In the data rows, the value 500 means zero.
Some points, one per row:
[425 792 500 658 586 548 277 681 562 655 583 596 455 436 711 336 416 415 458 522 335 339 483 710 522 394 671]
[512 726 512 566 705 494 421 691 478 425 628 625 369 449 648 341 368 410 403 565 482 271 392 606 383 413 499]
[554 523 511 393 526 628 425 610 411 375 540 476 332 485 493 424 556 457 511 518 513 529 482 525 436 531 523]
[447 591 612 342 488 649 643 705 210 177 445 630 250 418 560 241 593 332 356 377 496 482 425 674 240 498 541]
[568 315 466 592 479 439 575 341 547 507 454 414 679 495 391 703 570 627 595 466 622 590 572 374 699 584 507]
[650 445 505 599 422 541 362 317 604 702 517 484 521 476 518 646 474 523 639 485 512 447 599 577 620 555 556]
[582 720 487 760 975 492 267 678 613 453 691 527 453 392 726 414 250 485 361 448 355 194 359 537 610 432 728]
[550 251 448 399 260 432 595 331 448 496 391 426 519 536 278 688 633 609 521 479 610 694 576 444 433 588 410]
[510 457 462 556 644 427 475 529 544 548 613 410 655 554 555 571 526 510 506 532 580 628 547 420 597 489 462]
[557 593 558 633 621 554 370 486 650 663 585 567 563 403 659 595 354 514 527 424 492 355 565 613 686 490 640]
[679 526 374 573 794 355 665 563 514 183 515 456 358 433 556 424 334 663 411 425 497 340 261 267 563 422 441]
[483 451 473 600 371 509 326 385 536 745 531 403 591 565 598 492 525 487 552 529 438 470 591 510 609 502 531]
[352 586 627 445 444 592 425 349 601 845 511 634 537 488 555 485 513 425 527 452 500 459 628 699 596 439 623]
[551 507 473 599 556 434 415 446 571 678 548 439 599 533 418 552 337 496 430 487 472 449 539 532 563 463 511]
[500 610 327 574 676 372 613 561 512 172 576 467 411 371 533 423 452 618 448 580 518 295 242 260 611 499 510]
[530 767 450 668 841 498 211 598 731 598 641 630 395 398 794 367 374 521 402 433 220 065 457 599 657 351 678]
[499 403 511 504 302 487 537 421 517 577 371 434 559 613 453 576 539 528 599 497 567 647 575 487 407 562 405]
[510 548 456 522 433 418 659 524 559 323 555 516 543 492 480 475 327 499 472 540 420 412 383 384 575 400 481]
[226 587 652 485 342 672 252 376 678 999 492 681 506 515 509 335 628 282 546 425 426 533 707 858 442 500 632]
[557 379 416 722 347 401 308 357 748 884 490 325 826 543 433 786 359 812 585 647 538 639 680 420 822 494 517]
[533 519 532 517 437 503 555 608 385 392 559 474 581 524 512 504 488 447 530 435 532 526 513 504 527 579 501]
[507 421 567 555 395 567 383 341 514 782 467 449 644 535 564 530 473 494 572 545 464 549 597 545 626 531 506]
[594 478 440 626 645 460 669 539 409 224 435 487 547 480 556 496 513 602 502 454 569 378 403 348 604 472 525]
[509 428 530 368 283 505 589 370 505 631 432 511 580 544 480 604 516 548 603 538 554 676 618 562 559 532 417]
[591 404 466 536 372 383 499 342 576 425 407 410 582 483 363 636 512 681 519 614 616 573 442 336 486 498 463]
[427 647 522 384 589 536 468 594 355 333 552 553 275 479 534 227 596 311 490 333 415 382 354 554 286 562 550]
[580 317 389 461 510 413 633 404 466 431 394 399 560 525 315 734 509 704 514 616 564 573 440 333 611 444 404]
[445 505 638 349 216 505 410 444 678 997 454 578 704 527 535 637 499 495 602 420 418 728 830 748 587 577 521]
[420 527 467 387 417 454 803 626 273 159 322 552 431 529 404 452 535 484 484 534 546 621 317 428 295 468 400]
[453 283 460 316 214 529 586 315 489 688 430 465 595 562 255 598 669 570 610 487 582 749 624 544 552 497 466]
[443 558 551 585 572 424 392 491 656 615 594 545 552 450 537 456 439 493 378 535 432 354 550 540 602 534 527]
[597 624 459 538 745 432 476 587 447 311 598 447 477 513 583 380 404 402 377 511 385 382 298 424 521 478 477]
[671 292 344 701 390 366 524 273 597 686 465 328 686 526 375 810 324 765 592 556 656 616 544 329 699 535 388]
[580 392 550 468 337 410 396 387 608 628 575 422 585 494 443 579 449 562 518 606 540 563 599 473 513 537 544]
[337 406 551 283 293 577 601 292 476 671 362 579 545 588 379 516 689 431 578 535 547 683 587 623 448 516 453]
[431 596 573 617 542 559 313 484 716 783 542 554 470 406 708 517 477 561 497 547 468 405 672 616 708 447 638]
[240 612 679 217 418 633 621 579 277 415 412 674 320 572 493 279 724 189 520 421 429 553 443 660 267 471 452]
[284 726 564 582 468 678 275 451 556 999 523 710 437 469 684 319 648 272 619 427 344 424 688 877 437 495 718]
[284 418 670 395 373 712 585 495 372 559 301 676 573 529 433 507 652 381 474 478 448 574 579 671 436 427 546]
[528 510 484 490 618 485 559 561 512 447 518 558 432 395 512 443 446 534 467 440 469 426 486 504 516 493 502]
[452 621 557 316 657 505 589 659 150 162 476 547 292 530 512 168 581 280 422 463 442 462 250 538 239 467 443]
[630 653 452 588 666 477 507 708 446 370 621 531 390 390 654 371 404 602 392 621 382 229 401 500 596 442 534]
[627 434 416 655 636 312 433 423 692 482 520 399 578 439 492 536 352 764 396 424 469 385 509 351 690 498 544]
[511 266 504 451 334 500 553 324 552 512 301 392 624 557 338 694 600 678 584 629 566 750 558 336 634 571 378]
[700 385 423 727 604 387 351 524 672 559 575 301 666 513 532 711 271 737 379 678 447 420 505 295 819 506 434]
[459 267 453 159 393 530 891 516 202 000 416 450 403 638 235 479 704 368 491 433 669 797 320 374 179 590 277]
[515 584 552 436 419 530 610 551 344 401 558 518 369 448 582 271 576 341 531 454 604 462 509 542 310 584 583]
[439 351 531 451 273 543 546 426 484 535 444 507 550 530 396 513 591 486 505 533 527 582 607 483 467 525 474]
[444 514 496 591 561 644 368 500 626 669 558 666 438 450 726 452 542 425 502 371 382 306 688 654 548 441 615]
[540 485 456 377 422 534 698 568 264 090 395 439 362 440 398 492 667 503 529 544 590 589 314 424 340 579 435]
[538 455 497 404 457 400 707 482 371 258 372 456 499 464 422 527 522 611 480 463 591 595 403 351 423 577 406]
[269 583 591 471 404 586 429 426 519 811 322 716 520 443 522 416 763 453 579 531 510 589 661 822 296 455 607]
[204 700 714 302 525 621 480 522 457 546 410 756 341 448 555 355 655 251 441 318 485 545 572 877 201 455 606]
[274 742 671 390 461 737 521 630 418 661 577 793 334 527 655 215 678 111 447 240 408 506 699 999 237 475 705]
[429 633 606 469 585 643 453 512 444 667 412 568 381 498 617 402 534 325 568 374 338 483 497 661 553 489 545]
[514 675 494 490 610 533 569 744 268 077 452 606 263 432 597 267 587 416 444 474 409 368 284 492 340 490 590]
[574 434 402 492 440 325 424 421 617 549 466 423 698 543 466 699 543 675 655 528 563 635 566 420 495 566 481]
[581 480 545 438 544 531 492 684 397 289 565 494 416 450 469 339 543 482 359 493 519 429 436 468 442 532 497]
[501 483 511 572 443 472 377 450 673 803 566 429 696 494 498 569 442 592 560 532 559 571 628 493 617 614 512]
[510 441 506 429 430 515 605 480 324 422 442 407 601 534 377 546 559 564 602 582 614 706 482 426 537 596 416]
[627 675 436 672 708 459 434 712 550 206 713 512 328 407 680 449 312 526 418 565 518 245 402 404 556 494 559]
Here are 16 more points, each followed by its number:
[394 472 505 399 508 500 616 562 318 241 491 527 443 581 371 390 671 328 491 507 614 593 396 499 278 537 457] 0
[570 371 498 552 322 493 432 378 614 725 419 429 656 542 458 632 471 602 606 498 529 595 590 510 524 527 509] 1
[481 599 555 276 477 549 680 691 249 142 431 533 322 516 460 326 577 361 444 505 468 547 331 483 272 463 382] 2
[274 609 649 419 377 599 408 522 448 796 442 640 514 547 501 266 662 205 461 417 461 572 646 857 181 481 586] 3
[517 551 429 645 495 449 370 491 649 661 666 457 536 485 518 548 380 598 498 607 393 307 507 494 604 469 570] 4
[626 577 361 709 766 403 585 697 529 089 606 412 366 409 635 435 278 668 361 618 503 329 308 190 622 427 497] 5
[696 443 424 711 628 416 362 431 626 612 604 362 743 487 517 627 326 653 418 489 386 321 519 311 748 510 501] 6
[471 431 571 517 280 523 354 336 545 817 428 586 619 492 486 572 645 535 604 498 462 482 728 690 470 570 560] 7
[407 418 533 361 310 436 680 409 427 412 424 489 491 517 451 514 554 479 509 543 532 585 491 412 510 518 397] 8
[623 385 447 505 610 489 568 457 525 469 501 448 517 387 448 582 422 689 450 422 569 428 463 429 621 516 488] 9
[444 591 581 425 470 604 707 614 301 381 537 575 399 446 541 419 545 457 504 449 572 515 482 563 416 536 492] 10
[494 357 542 405 360 559 504 513 439 601 444 447 609 577 381 555 644 555 467 600 548 660 577 519 535 547 386] 11
[458 744 526 649 743 477 294 686 645 545 706 547 502 435 666 367 414 363 407 468 358 207 452 599 569 457 653] 12
[373 832 647 549 777 561 344 666 606 526 524 723 366 356 663 364 401 322 348 389 428 266 460 732 477 427 650] 13
[470 660 462 595 610 480 396 663 546 432 662 517 539 423 633 345 383 495 453 526 484 328 411 482 506 500 588] 14
[499 535 510 727 447 548 282 371 674 839 536 513 596 434 642 615 404 622 579 471 418 352 642 565 689 502 636] 15
Which of these numbered points is nearest to each point below, ignoring the 3 directions in which the first points spread most? Its number follows each.
[551 539 500 566 692 489 477 584 527 500 552 525 378 401 543 432 358 529 347 348 475 319 458 548 562 490 577] > 9
[402 395 509 346 272 521 670 476 344 411 459 485 557 571 338 420 684 469 606 528 677 716 551 492 352 622 396] > 14
[329 699 597 513 624 580 479 541 499 525 592 683 378 432 684 326 505 314 497 480 357 287 429 639 541 391 654] > 8
[205 502 682 146 274 693 582 505 225 629 216 755 311 546 460 309 996 253 586 395 575 715 651 804 048 553 500] > 7
[409 647 609 339 638 528 629 587 400 253 477 637 329 408 483 396 557 359 381 412 528 509 396 613 282 485 562] > 13
[573 274 503 458 456 518 586 452 380 413 402 412 610 615 394 563 563 460 494 461 529 538 496 405 446 572 388] > 6
[523 470 453 634 520 399 424 432 621 612 518 397 611 503 392 562 307 563 412 525 475 485 495 488 540 461 466] > 3
[477 295 468 508 323 445 528 246 551 575 415 441 625 551 479 653 644 618 660 499 635 657 603 451 605 518 512] > 15
[379 472 577 600 364 593 281 267 802 999 449 527 630 490 608 618 555 566 572 566 475 595 841 661 708 532 632] > 5
[285 487 672 398 172 723 539 346 454 910 319 698 444 490 446 472 732 313 609 397 559 674 779 855 308 546 562] > 15
[343 567 581 424 441 508 443 495 544 541 496 536 502 510 501 500 577 349 516 388 440 618 584 691 422 432 605] > 12
[328 741 604 472 490 499 450 576 555 558 539 629 397 503 735 315 455 347 394 452 383 299 553 648 477 436 606] > 8
[505 616 382 770 634 462 304 461 727 622 654 527 475 417 729 487 284 536 489 396 440 170 532 490 638 420 617] > 15
[565 222 439 418 391 469 530 223 567 658 392 407 591 480 400 703 557 679 623 414 678 717 589 366 642 549 389] > 9
[600 364 432 444 580 477 750 639 218 009 473 382 438 508 309 381 517 608 331 645 550 635 304 327 448 441 373] > 11
[621 308 397 456 466 326 622 457 489 424 568 318 664 510 329 556 458 626 434 507 667 562 482 321 615 563 399] > 12
[628 463 331 547 550 471 529 564 488 424 624 444 512 481 389 558 391 633 489 561 503 457 396 419 635 485 482] > 4
[415 569 470 428 443 551 619 662 273 271 451 472 470 505 462 377 603 419 540 601 509 601 393 519 319 494 496] > 14
[308 474 535 501 280 622 385 317 561 918 381 556 632 597 380 653 676 378 690 471 586 733 775 736 378 493 536] > 0
[435 664 500 606 588 514 418 623 585 456 568 550 375 390 721 419 369 531 408 545 443 347 519 443 573 495 595] > 5
[476 336 553 344 208 593 654 391 413 703 409 479 547 541 382 662 630 574 626 489 681 753 686 560 547 617 419] > 10
[535 332 406 488 424 384 662 471 421 404 455 358 594 558 264 546 461 513 421 553 672 612 429 391 397 501 324] > 3
[636 485 456 641 643 480 363 553 624 676 578 442 531 453 573 517 433 652 431 574 487 439 582 490 659 477 553] > 11
[627 531 441 474 600 493 534 600 531 194 641 457 379 409 598 465 474 604 571 440 517 366 372 294 595 585 491] > 15
[613 329 372 433 274 390 713 496 444 317 504 389 538 550 315 670 415 706 530 602 537 558 433 252 602 596 368] > 4
[585 486 486 557 673 350 544 528 575 327 511 463 581 418 438 621 358 605 408 477 528 495 408 391 590 473 499] > 13
[587 395 529 552 527 533 497 425 553 599 483 524 469 382 443 563 459 581 464 408 529 453 541 514 560 555 525] > 9
[517 652 458 603 561 366 549 679 561 326 569 450 576 394 636 391 398 586 417 550 465 381 403 389 624 455 550] > 14
[378 504 598 214 306 691 845 631 115 206 344 662 315 516 474 311 722 259 525 432 647 669 460 599 180 568 393] > 10
[392 410 489 394 389 558 719 507 357 291 375 549 337 540 428 406 701 469 493 589 686 645 512 445 346 507 510] > 5
[576 303 423 374 270 397 597 417 395 276 364 437 529 514 249 629 663 673 623 567 614 726 455 325 435 603 449] > 7
[312 482 568 319 456 578 674 525 256 348 485 598 372 592 498 305 766 244 495 328 606 621 473 645 116 458 472] > 0
[421 602 475 449 490 478 626 556 433 248 507 560 411 473 589 391 464 405 439 494 442 324 417 444 503 440 439] > 8
[677 493 468 546 379 387 390 457 747 813 579 428 725 534 494 822 317 771 559 623 385 569 680 481 825 488 489] > 2
[456 546 508 532 544 510 557 664 431 392 547 557 515 501 610 333 596 474 447 469 487 442 503 585 451 499 566] > 14
[328 669 576 422 539 588 522 626 389 536 493 596 466 529 630 291 614 310 532 402 507 553 541 718 325 496 561] > 14
[685 359 415 519 400 437 674 426 484 498 494 415 586 486 420 668 453 683 563 548 623 580 552 362 658 634 464] > 10
[546 389 437 504 585 445 458 496 633 505 555 432 578 516 439 641 431 533 510 420 506 549 507 452 553 485 475] > 12
[495 138 539 295 233 507 734 217 438 648 287 486 605 558 241 705 736 564 635 464 804 886 702 512 433 592 395] > 9
[407 488 562 478 370 476 436 293 593 752 470 484 555 505 420 598 502 501 620 511 510 575 574 531 716 562 487] > 8
[678 317 448 650 506 433 417 343 702 737 490 382 611 418 421 743 418 750 496 441 570 532 600 438 747 547 504] > 9
[513 654 610 706 551 537 130 411 779 986 584 593 598 466 751 525 394 484 539 430 335 321 688 762 624 462 717] > 1
[545 570 503 632 514 448 373 365 661 730 565 462 580 442 560 586 329 593 529 553 379 392 538 436 858 483 536] > 8
[345 698 617 613 672 556 182 504 843 970 637 651 580 422 692 588 368 428 449 503 337 340 722 815 650 392 676] > 13
[563 650 534 476 598 490 488 631 538 429 574 518 426 495 549 489 352 511 408 564 360 418 429 499 532 460 481] > 2
[456 527 479 488 663 596 631 632 356 178 437 530 353 546 520 425 503 460 438 568 493 456 374 404 410 439 496] > 5
[513 807 497 499 803 515 532 782 389 290 573 651 292 447 706 359 384 385 393 496 301 281 344 574 391 358 461] > 2
[451 257 532 316 150 522 616 316 391 546 299 462 613 642 308 616 704 477 626 516 688 810 594 496 330 587 381] > 1
[589 579 475 733 729 475 292 560 637 580 554 479 627 475 626 490 376 497 385 465 363 255 508 465 628 495 505] > 6
[617 555 502 691 695 444 345 622 550 528 599 437 569 544 595 455 423 494 421 497 362 271 441 442 576 496 493] > 6
[620 256 428 483 541 475 602 449 453 239 445 422 546 529 277 647 527 566 489 542 683 691 469 328 501 532 472] > 0
[452 405 533 450 249 428 411 315 595 675 483 446 598 521 426 632 544 576 615 570 610 649 614 503 480 578 461] > 14
[579 429 497 550 402 432 412 386 703 777 576 400 724 503 505 678 447 618 589 537 508 576 667 498 739 587 548] > 12
[544 766 433 700 765 448 438 723 566 260 719 596 456 431 709 459 268 409 407 511 369 137 365 474 533 454 590] > 12
[486 600 478 575 534 466 455 568 515 409 484 525 425 445 552 473 494 549 493 539 420 415 468 532 533 522 636] > 15
[612 710 453 701 852 363 469 752 495 223 744 497 429 389 688 265 265 428 314 465 444 123 269 447 589 453 554] > 12
[531 743 369 627 840 554 539 831 317 154 684 610 238 486 632 275 357 346 394 504 266 104 270 473 381 333 514] > 4
[561 536 469 628 643 485 405 450 699 702 610 527 517 387 590 564 349 615 485 434 453 340 565 531 716 419 593] > 9
[694 221 421 449 273 378 756 414 395 269 489 327 702 508 265 772 458 684 623 532 761 740 467 247 553 635 302] > 10
[573 268 475 465 344 423 538 340 522 536 373 433 604 547 398 615 514 635 595 514 600 649 552 395 503 549 436] > 1
[607 184 352 485 426 391 739 429 439 237 443 394 645 588 209 755 557 709 504 766 746 676 481 205 528 496 375] > 0
[444 380 649 299 300 649 544 289 439 856 331 578 492 482 360 552 668 486 569 377 633 693 740 716 409 590 545] > 9
[474 471 492 502 586 496 523 619 441 392 385 493 474 562 418 435 504 450 357 562 494 531 447 556 327 419 510] > 3
[575 264 548 509 475 484 455 318 568 704 470 430 679 549 432 655 478 576 517 511 576 587 624 461 572 560 437] > 6
[343 684 603 315 431 505 432 557 397 525 520 651 465 443 519 360 601 350 540 468 453 459 493 737 282 497 541] > 14
[371 675 516 436 508 546 504 622 480 413 618 585 360 422 554 291 547 306 473 483 475 369 477 602 322 525 618] > 14
[580 321 477 560 478 344 517 316 644 709 448 418 668 442 362 629 487 749 494 517 589 574 560 409 625 482 433] > 9
[527 495 621 437 510 592 406 631 466 526 548 556 372 458 550 302 552 405 397 488 456 418 543 611 406 522 514] > 11
Here are 16 other points, each followed by its number:
[579 600 482 577 706 481 490 620 476 277 530 465 308 348 605 407 409 621 395 615 439 225 317 357 609 472 546] 0
[545 606 456 654 578 523 434 597 508 519 687 474 521 431 480 444 407 462 472 528 444 306 468 538 572 457 584] 1
[421 623 625 411 344 522 544 558 495 640 502 613 599 531 537 504 419 423 519 379 404 538 650 712 495 503 495] 2
[424 582 632 388 539 566 421 451 380 624 417 568 454 550 507 386 577 281 457 405 413 530 457 703 399 452 497] 3
[579 466 435 481 492 439 620 615 419 302 567 419 549 540 486 515 469 535 464 541 570 543 406 377 500 548 448] 4
[503 313 449 489 333 515 571 357 492 598 472 394 611 598 337 679 585 579 626 630 581 732 543 400 593 537 449] 5
[576 595 408 649 757 467 567 777 432 044 707 479 361 459 580 326 192 500 286 544 360 184 254 294 596 403 469] 6
[400 484 600 466 388 485 465 418 512 725 409 519 533 606 395 483 575 387 494 495 516 634 617 687 351 463 466] 7
[469 446 564 388 409 506 555 529 460 624 502 473 548 542 458 462 574 421 576 496 549 627 592 601 451 560 500] 8
[500 635 479 554 597 463 544 689 412 169 617 552 422 495 532 447 437 379 479 544 465 365 344 517 441 469 520] 9
[232 184 559 244 127 588 588 122 521 701 303 503 679 692 216 667 849 414 648 480 711 989 786 558 414 587 383] 10
[485 631 507 457 644 497 600 642 482 321 500 589 337 457 607 387 462 481 426 425 447 364 422 492 392 458 506] 11
[521 426 523 615 472 524 384 415 595 770 440 521 575 430 557 619 429 607 462 473 509 453 623 556 654 462 588] 12
[409 274 638 220 249 648 580 378 359 576 253 524 557 535 351 445 867 504 585 375 636 767 607 565 330 655 392] 13
[469 733 566 475 691 439 379 645 472 474 590 549 418 453 625 362 381 386 377 576 416 322 425 578 450 501 472] 14
[401 350 609 308 317 482 592 427 438 377 380 493 542 543 381 558 661 479 468 523 655 731 517 458 416 618 390] 15
The same question for these:
[533 504 470 566 523 376 430 510 597 570 571 415 557 528 431 541 345 527 386 525 510 454 479 509 506 446 482] > 7
[571 456 512 594 625 497 567 460 521 433 494 529 565 425 599 571 516 615 532 423 551 385 494 430 665 522 630] > 12
[619 314 406 488 471 387 499 373 708 583 468 362 600 508 427 707 406 735 542 563 471 516 562 310 704 508 363] > 11
[660 439 461 570 568 361 416 357 587 513 511 365 588 524 496 666 358 626 531 583 455 573 390 305 694 485 399] > 3
[483 330 613 377 375 578 442 366 496 680 322 465 578 543 463 563 675 588 586 412 545 640 655 480 548 645 429] > 13
[481 519 471 457 434 589 682 611 281 229 565 501 402 467 327 338 624 285 453 479 543 494 347 558 260 547 464] > 1
[470 649 511 696 597 435 251 525 646 758 595 487 530 485 611 491 313 443 371 460 388 316 555 631 565 424 583] > 7
[527 252 464 336 469 433 654 459 478 304 451 434 551 591 259 676 566 474 505 476 614 747 496 359 461 514 393] > 10
[550 504 453 548 492 501 516 600 519 352 592 433 456 492 479 409 363 532 377 585 417 406 417 357 627 418 477] > 6
[648 335 436 456 574 437 644 635 338 121 498 395 445 465 461 465 568 660 474 501 531 450 317 187 479 539 371] > 13
[617 570 408 689 602 407 521 616 535 322 636 449 559 487 516 596 299 555 475 579 475 359 439 404 609 480 508] > 9
[553 421 373 579 482 493 389 438 547 573 574 440 582 574 512 630 560 624 692 612 473 433 487 374 593 509 527] > 5
[383 518 591 455 294 597 390 338 545 894 509 502 590 513 387 501 560 362 566 492 521 546 669 706 504 532 580] > 1
[515 554 493 652 612 505 428 498 510 594 562 442 488 489 524 510 419 505 478 650 428 434 407 486 637 467 497] > 5
[240 542 673 412 467 742 644 646 258 344 315 726 456 539 453 339 714 303 449 415 425 541 502 700 327 491 547] > 12
[524 679 520 524 583 533 439 701 464 509 569 582 355 431 672 385 525 509 423 587 388 261 466 589 530 465 596] > 0
[400 408 566 466 340 618 423 460 626 783 544 554 578 540 466 536 429 462 469 511 430 553 614 581 603 482 503] > 6
[495 701 590 482 660 534 350 556 488 444 528 524 408 522 661 368 383 375 482 438 348 426 381 573 495 427 503] > 3
[594 791 525 700 891 515 436 754 495 242 642 554 385 414 708 357 236 458 268 580 381 143 284 409 485 476 512] > 14
[570 159 498 331 208 493 523 329 515 793 364 392 656 543 249 725 639 678 634 620 662 847 746 479 477 617 391] > 8
[572 353 481 431 418 490 496 453 549 730 518 467 549 519 409 594 568 646 521 546 588 632 673 569 583 545 490] > 8
[358 716 529 588 634 488 373 507 616 612 588 602 435 336 662 405 519 499 478 520 454 285 499 595 626 479 694] > 0
[348 273 471 306 197 498 660 301 348 415 314 466 469 619 286 528 746 354 637 409 681 777 530 484 237 572 376] > 10
[631 529 432 476 476 317 527 616 606 404 607 441 642 483 565 629 208 701 469 476 429 450 461 334 718 501 411] > 2
[579 344 349 514 524 397 552 378 513 385 540 348 606 544 322 703 496 666 586 599 566 608 399 263 640 549 406] > 5
[656 413 349 686 704 349 458 476 748 413 688 385 574 493 500 692 257 618 421 472 502 443 491 286 714 442 488] > 10
[404 522 538 515 343 651 312 401 554 794 512 560 524 549 547 533 705 450 719 549 426 556 668 630 486 496 582] > 5
[427 596 623 420 572 519 576 626 319 395 481 541 456 473 543 267 635 373 482 416 561 528 470 591 312 532 534] > 8
[550 534 494 448 548 481 575 496 371 439 405 476 445 514 505 506 491 444 510 493 432 502 405 418 525 479 441] > 3
[519 388 437 723 414 503 320 374 713 902 493 361 689 561 491 684 433 676 570 667 461 569 658 486 723 505 480] > 5
[464 483 507 425 436 506 591 599 393 287 477 590 484 587 417 552 601 376 509 545 546 579 435 497 291 539 475] > 9
[455 303 515 431 308 570 575 420 538 619 469 444 585 577 310 576 504 557 461 573 526 651 591 447 617 491 443] > 6
[564 671 521 590 633 496 382 610 523 345 652 515 443 456 595 424 324 441 458 610 397 235 380 489 550 425 587] > 9
[477 522 674 375 330 570 414 464 521 730 450 507 490 519 428 552 610 449 539 573 529 662 613 662 479 601 435] > 14
[419 475 724 408 447 560 409 414 638 746 534 587 570 448 495 555 462 405 351 538 541 483 615 687 530 545 512] > 15
[445 540 563 459 633 477 400 404 625 480 518 556 497 471 601 490 544 475 471 406 465 412 492 483 629 475 607] > 10
[554 437 476 460 412 403 605 547 450 307 486 460 597 560 416 630 450 518 527 608 579 528 456 335 473 542 426] > 9
[536 391 448 546 429 458 507 321 577 645 434 395 630 552 375 677 462 605 584 722 571 644 498 395 655 517 412] > 5
[361 459 497 413 351 603 632 540 254 348 532 523 380 531 306 321 661 313 510 536 589 580 445 564 283 537 506] > 1
[685 671 458 756 698 442 163 672 700 614 628 415 571 411 649 552 257 623 371 597 333 238 518 447 714 500 548] > 14
[409 508 566 626 504 545 374 466 640 793 478 600 610 601 573 477 421 429 486 560 477 434 560 589 508 428 516] > 7
[334 547 599 440 374 673 469 526 469 622 555 632 400 546 573 277 543 236 449 404 316 474 584 687 461 433 590] > 6
[395 618 596 385 635 567 477 588 482 429 597 630 329 418 599 367 475 239 448 503 434 395 431 625 351 419 522] > 14
[477 681 539 584 576 508 399 565 574 445 613 582 422 497 591 430 440 425 448 474 444 400 488 597 480 431 660] > 9
[630 341 325 684 387 380 392 404 636 649 612 348 734 553 405 723 331 685 573 530 480 410 519 299 746 549 423] > 1
[492 652 558 456 421 427 349 511 540 558 602 566 455 446 578 377 444 421 462 543 475 372 512 608 443 481 603] > 14
[680 509 499 678 655 445 240 555 753 810 668 422 643 436 636 592 343 754 465 599 385 362 663 486 787 465 586] > 8
[465 513 550 505 557 439 381 420 657 642 516 422 589 460 610 445 542 564 444 437 501 519 555 462 593 520 559] > 15
[400 329 649 291 288 695 543 451 478 856 357 541 587 592 389 439 662 418 512 398 573 839 772 732 504 566 504] > 8
[428 670 569 459 623 579 569 626 320 302 506 582 325 502 524 358 565 319 441 585 439 440 329 564 326 491 520] > 5
[364 451 621 207 312 641 745 475 109 313 266 583 359 612 318 382 856 254 576 595 612 789 439 661 137 614 391] > 5
[345 530 559 400 348 597 521 491 479 715 391 656 417 521 439 506 654 420 549 486 495 608 639 710 297 481 463] > 11
[433 499 474 474 431 568 619 497 388 539 403 547 349 445 453 304 617 509 511 552 585 517 506 540 392 545 441] > 0
[518 569 551 455 521 497 420 538 491 475 630 519 469 488 549 396 465 429 461 540 440 393 485 535 440 502 466] > 14
[493 772 470 679 675 551 412 722 398 472 552 630 320 390 731 322 386 403 421 369 430 224 415 644 423 422 609] > 12
[399 434 624 249 296 592 524 349 347 662 324 475 518 598 344 430 793 314 637 494 591 815 529 682 274 572 394] > 3
[336 440 614 358 341 705 653 512 351 439 311 569 568 540 382 527 678 402 505 484 562 653 556 577 438 467 497] > 12
[351 583 562 460 381 693 464 440 426 805 464 567 354 444 556 285 674 409 530 475 555 516 643 731 379 523 532] > 0
[411 466 604 436 317 648 510 475 572 690 558 541 588 575 545 536 526 359 555 504 551 574 668 607 515 550 493] > 4
[555 514 407 560 519 506 507 632 359 326 588 515 385 494 532 369 431 350 499 432 436 310 409 493 390 494 493] > 1
[672 374 415 722 675 440 397 548 613 462 475 304 648 528 395 652 339 694 320 558 529 478 463 357 627 446 459] > 7
[634 458 404 591 618 409 542 560 457 344 519 437 560 457 541 567 406 719 447 528 510 421 417 391 598 453 504] > 12
[600 334 391 502 496 352 699 392 391 128 396 405 539 548 455 553 571 627 559 518 689 589 380 234 518 512 399] > 10
[551 492 441 379 484 442 686 463 312 096 423 351 471 570 363 521 489 466 535 487 536 678 210 268 395 542 348] > 3
[602 410 365 645 625 387 559 425 538 269 493 420 550 564 359 547 342 557 452 520 569 413 335 298 497 422 414] > 7
[365 774 616 549 587 619 351 465 570 665 566 639 386 368 741 310 481 325 509 433 353 266 494 665 662 489 660] > 0
[531 316 452 471 375 509 550 412 568 610 563 431 649 645 473 686 432 560 542 587 594 625 592 358 576 540 430] > 4
[493 465 460 477 464 439 575 569 398 504 486 403 537 533 393 430 593 517 489 565 567 588 460 463 452 572 482] > 8
